One turn moves each row of this set onto another row. After a few examples, where does it send each row asked below?
movu: [-20  -5   8 -17  -8  14 -13 -12   8 -21 -29  -2  -2 -15   5 -30   5  26
 -30 -30  -2]
mefut: [  3 -17   0  29 -19 -12 -24 -22  31  22 -15 -17  15  25 -10  27  14  -9
 -33  30 -15]
lodit: [ -6  42  32  13 -23  27 -11 -19  12   3 -17 -18   0  21 -15   2   4   6
  -7 -10  -4]
suf: [ -5 -36 -21  -4  12 -17  -9  -2  -8 -28   1  -6  11  -3 -13  -9 -24 -34
 -19  20  -8]
mudo: [ 33   3   9 -31  -8  15 -16   5  22  -3 -40   2 -23  14   7  10   4 -13
 -37  21  -4]
Lumov: [  2 -19  -3   6  19 -25  15 -19 -19 -26   0   0  11 -12 -10   2 -15 -30
 -18  16 -23]
Zote: [ 30  -4 -17 -32 -12  11 -27  -6   7  13 -31   0 -29  11  -7   1   0   3
 -39  29 -20]
mefo: [ 16   5  19  16  -3  23 -23 -41   6  21  25  10 -14 -20  -3  19  19  -8
 -34  11  15]
Zet: [ 31  14 -33 -32 -13 -27  -3  19   0   3 -12   4   5  -8  -2   7   0  17
 -13 -21   7]
bip: [ 21   0 -18  14 -18  -1  36 -25 -24   3 -20 -10 -24   8 -14  -3  -8  -3
 -24  15  21]
donap: [ 14   0  17   4  -7  23 -25 -40   7  17  25  23 -25   3 -13   3  33   6
 -37   6   3]
leva: [  5 -22 -10   0  14 -26   5 -16 -10 -31  -4   3  14  -3 -13  -9 -21 -22
  -7  22 -28]
vugil: [-11  12  24  -9  21  -6 -21 -19  23  38   6  24  19  21 -16  -9   3   0
 -20 -19  16]
taraz: [ 19  -4  10   4  -9  15 -33 -36  25  17  26  30 -21 -18 -18   9  20  -4
 -24  20   8]
Tedap: [  7 -26  -4  44 -21 -24 -37  21   8  -2  11   9   1 -13  -5  11  14 -21
 -16  -3  12]
Zodes: [-21   3  25  -2  -7  -2 -20   0   2 -19 -42  12  -3 -17  -1 -36   2  18
 -24 -19   0]
roda: [  2  32  18   8 -37  12  -1 -16  19  -1 -17 -21  -4  28 -12  -7  10  25
 -13 -10 -19]
Fuget: [-21   3   8 -20  -8   6 -24   4  15  -9 -13   7 -10 -25   3 -41   7  13
 -31 -32   0]
Posom: [ -5  14  28  -4  23  -6 -16  -9  12  35  13  34  12  11  -6   7 -10  -6
  -8 -23  -1]
Kuded: [ -1 -26  -5   3  15 -29   0 -17 -14 -18  -5   7   5   3 -20 -14 -25 -37
 -11  21 -20]
mab: [-23   8  22   0  21 -12 -15 -12  37  24  13  20  20  19  -6 -10   4 -19
 -19 -24   1]
demak: [  1 -26  -1  40 -12 -20 -17  16  16  -1  30   6   7  -4  -4   5   4 -27
 -25 -11  29]
Ravo: [ 23  16 -32 -35 -13 -20   1  14   4  -8 -10 -10  17  -1  -3 -11 -21   2
 -14 -19  12]
mok: [ 17  -6  -7 -33 -11   8 -22   5  33  -1 -42   7 -30  10 -12   9   6   6
 -33  22 -14]
zir: [ -1  14  25 -11  18 -18 -10 -25  27  24  10  35  25  16  -4   6   0  -6
 -15 -24   3]
poga: [ -5 -30   3  45 -20 -30 -33  15  12   8  12   4  -1 -15  -4   8  10  -6
 -21 -11  22]
kis: [  7 -27 -12  11  22 -15   0 -12 -10 -18  14 -16  -2   2 -16  -7 -20 -36
 -12  18 -19]
notav: [ 13  -4 -19  13 -11  -2  26 -22 -26   5  -6 -12 -43  12 -18 -13   7 -13
  -6  10  10]
Sek: [ 21 -11 -15  25 -30  -5  22 -28 -23  -2   7 -10 -21  14 -26  -5  -4   9
 -19  23   8]
Dere: [ 22  -7 -28   9 -25  -6  32 -30  -9  -5   0   7 -34   3 -24  -8   3  -1
 -11  10  10]
vimib: [ -4   9  27   1  22 -18  -5 -10  24  27  20  38  16  21 -11   5   0  -3
  -7 -16  -2]
fus: [-22   1  16 -12  -8  -2 -29  -6   3 -28 -26   3 -10 -21  -5 -33  15  12
 -21 -26 -14]
gif: [ 18   3   1 -27  -2  26 -22   3  10  10 -44  -5 -38   7   1   7  -6   4
 -34  16  -2]
nud: [ -5 -12 -10  30  -4 -13 -10 -25  18  21 -24 -34  10   2  -9  29  10 -18
 -31  35  -6]
sot: [-11  28  19  10 -42  18  -1 -20  20  -4  -9  -1  -1  24 -30   1   6  16
   5 -13  -7]
Segup: [ 38  11 -32 -32 -14 -19  -1  15   0 -11 -16 -16  11  -2  -1   6  -2 -10
 -28 -14  10]
tefis: [-23  -1  16  -1 -10  -2 -27  -6  13 -15 -33  18  -4 -17   2 -39  14  15
 -20 -21 -13]
limop: [ -1 -24  14  50 -24 -12 -28  16  16  19  16   2   4  -8  -3   0  -2 -26
 -29  -7  17]
bepo: [ -8 -11 -10  26 -27 -22  -7 -16  36  16 -15 -22  12   5 -23  24  10 -14
 -18  31 -25]
nef: [ 30   6 -37 -27  -1 -25  -7  12  -5   1 -26  -2   4  -4   7  14  -5   8
 -14 -22  17]
vave: [-16  19  26   6 -30  28  -5 -16   7  -8  -7 -24   3  14 -13  15  11  22
   3 -13  -1]
Numu: [ 10 -10   6  51 -12 -27 -40  16  13   4   8  -2   2 -19   1   6  10 -26
 -17  -8  13]
gofaz: [ -5 -14   2  26 -22 -17   2  -9  30  35 -19 -29  13  -4   0  21  -2  -8
 -28  33 -12]
zuzot: [ 16   5  12   1  -3  14 -34 -50   3  24  13  20  -5 -14 -12  -1  24 -10
 -24  22  23]
Tekog: [ 38  11 -25 -27 -15 -29  -2  23   5  -2 -10  -4   0  -3   5  11 -16   5
 -13 -22   6]

Lumov goes to Zodes
demak goes to Ravo
Now these:
vugil goes to kis
vave goes to gofaz
lodit goes to nud
fus goes to poga
roda goes to mefut
sot goes to bepo
Zet goes to vimib

One turn moves each row of this set onto another row. After a few examples, where does it send each row asked below?
fivuz: [ -7  26  17  -1   6  -1 -37  31  -6 -15  -3 -32   9  38  32 -26 -15   4
 -11 -18]
ber: [ 18  58  13  21 -26 -11 -42  33 -29 -24  10  -8  60  15  39 -22   0 -20
 -32  10]
lov: [ 19  28  18  32   4  26 -31  11  17 -39   9 -20 -11  14  59   0  20 -29
  -6 -25]
dor: [ 11  98  29   5 -18  10 -19  -3 -53 -15  -8  -9  15  24  46 -18  12  -8
   6 -11]
Sulog: [  9  58  44   0 -10  -9  -6 -24   5 -15  12   6  15 -17  34 -21  16  -3
 -49 -10]
Kiveg: [  2  27  47  17 -14  39 -35  -3 -10 -16  12 -27  18   5  -2  29 -10 -23
  11   3]
git: [ 34  33  29  -3 -38  40  -3  -9 -29 -23  34 -12  24  14  18   0  34 -23
 -26 -25]
pevat: [ 23  48  19   1  -1  24 -34  -5  -1 -39  32   2  16  15  70 -30  35 -23
 -38 -14]
tof: [-18  29  37   3 -37  -8 -40 -16 -28  -1  -3 -11  47 -15  53 -12  15 -22
 -15  28]
dozun: [ 34  40  14   9 -12  63 -34  -1 -12  -2   2 -10  26  26  52   7  15 -44
  -9  16]
gaf: [ -5  23  18  -5 -11  -8 -42  -9 -22  16   1  -9  34  16  12 -35  11  11
  14 -13]
zom: [ 15  37  17  13 -28  33 -16   5  -3 -41  21 -14   0  18   5 -10   2 -26
  10 -42]
Mabo: [-19  44  33   9  13  31 -61  -3  11 -32  15 -14  12  11  50 -15 -15 -22
  13  11]
sorur: [ 36  42  21  23   0  42 -44   2  21 -35   0  12  11   1  31   1  -2 -40
  -3 -15]
dase: [  6  44  22  24 -10  59 -29   0 -33 -26  20 -20 -15  13  31  -9  14 -34
  19 -20]
sira: [ -9  32  54   8  -2   1 -35  -6   0 -53  43 -15  10  -6  18  -8  10  -1
 -18 -26]
takas: [-16  40  40  12 -27 -12 -57  14 -51  -8  15 -23  30  -3  26   1  27 -16
 -16  29]
vitu: [ 29  69  34  20  -6 -10 -11  15  -5 -16 -16  -8  33  11  59   6  40   7
 -14  -7]
loka: [  0  40  32  -6   2  21 -17  -2 -10   7 -12   4  10   6  71  -9  52 -20
 -24  14]
luk: [  9  52  20  14 -35  -2 -51   9 -29   4  11  -6  55  -2  19 -11  11 -24
 -24  37]
sopom: [ 10  63  46  15   6  47 -38  -8 -39 -43  34  20  21   0  27 -13   4 -35
  -9 -18]
Duz: [  6  83  21   8  12  13 -41   1 -10 -13   8  10  16  10  26 -39 -29 -17
 -24   3]
rikil: [ 37  31  43  13 -13  48 -43 -18  -1 -22  15   3   1 -26   9   5  19 -21
 -12  -7]
vedu: [ 11  61  19   3 -26  14  -4  13 -28   2  -8  -4  47  19  15 -18  26   8
  23 -12]
pab: [ 10  36  52  21   3   6 -18   1 -18 -19  -6  -8  27  -1   8   2 -36  -7
 -24 -32]
zov: [ -5  59  27  -2  -2 -13 -57 -26 -46   0   0 -13   1  20  45 -36  -3  -5
  -2 -13]
peg: [ 18  36  12 -12 -28  28 -38 -14  23 -32  22  -6  -1   1  19 -36  10 -15
  -2 -17]
Faku: [ 25  33  26  24  11   6 -39  12  -2  13 -22   9  54   7  37  -1  25  -1
   3   3]
Zum: [-26  34  48  14 -21  -2 -43   6 -58 -23  -6 -16  37  -2  68  -4  10 -25
  -6   7]
lis: [  1  19  39  13  14  37 -28  23 -34   2 -30  -8  21  22  47  15  -1 -23
   1  -9]
Nen: [ -7  45  32  20 -18 -18 -49  39 -52 -36  14 -25  35  17  45 -10  16 -13
 -22   1]
lepi: [  8  38  26  11 -48  -8 -19  -4 -23 -14  -2  -4  70  -8  40 -17  -1 -20
 -26   3]
rosif: [ 23  65  55  20  -2 -23 -35 -14 -39 -17  -3 -14   4   3  43  12  19   0
 -32 -21]
satok: [  6  13  16  -9 -30  21 -26  -5  21 -13  14 -47  13  25  42  -3  16 -11
  -6   4]
dof: [ 10  42  18  -2  -9  54 -50 -18  -7 -18  20 -11 -17  -3  46 -34  22 -22
   8   6]
Nivi: [ -5  24  31 -13 -18  18 -11  24 -38   4   4 -25   5  26  14   2  46  -4
  -7  -8]
mezut: [ 19  17  40  21  -9  32 -31 -11  -4 -29  23 -30 -20 -14  37   5  39 -12
 -14 -17]
feziz: [  7  79  35  -3 -13  32 -13  -6 -43   5  15  15  13   0   7 -14  32 -22
 -22  12]
Rel: [ 19  28  48  24  16  -9 -62 -19 -33  13 -10   2  25  -3  20   7   3  -8
 -13 -10]
kuf: [  2  43  38  22 -31  -2 -21  17 -52 -37  -5  -7  60   4  55 -10  -8 -24
 -17 -17]

mezut goes to peg
Nivi goes to Sulog
Now these:
satok goes to pevat
takas goes to lepi
gaf goes to vitu

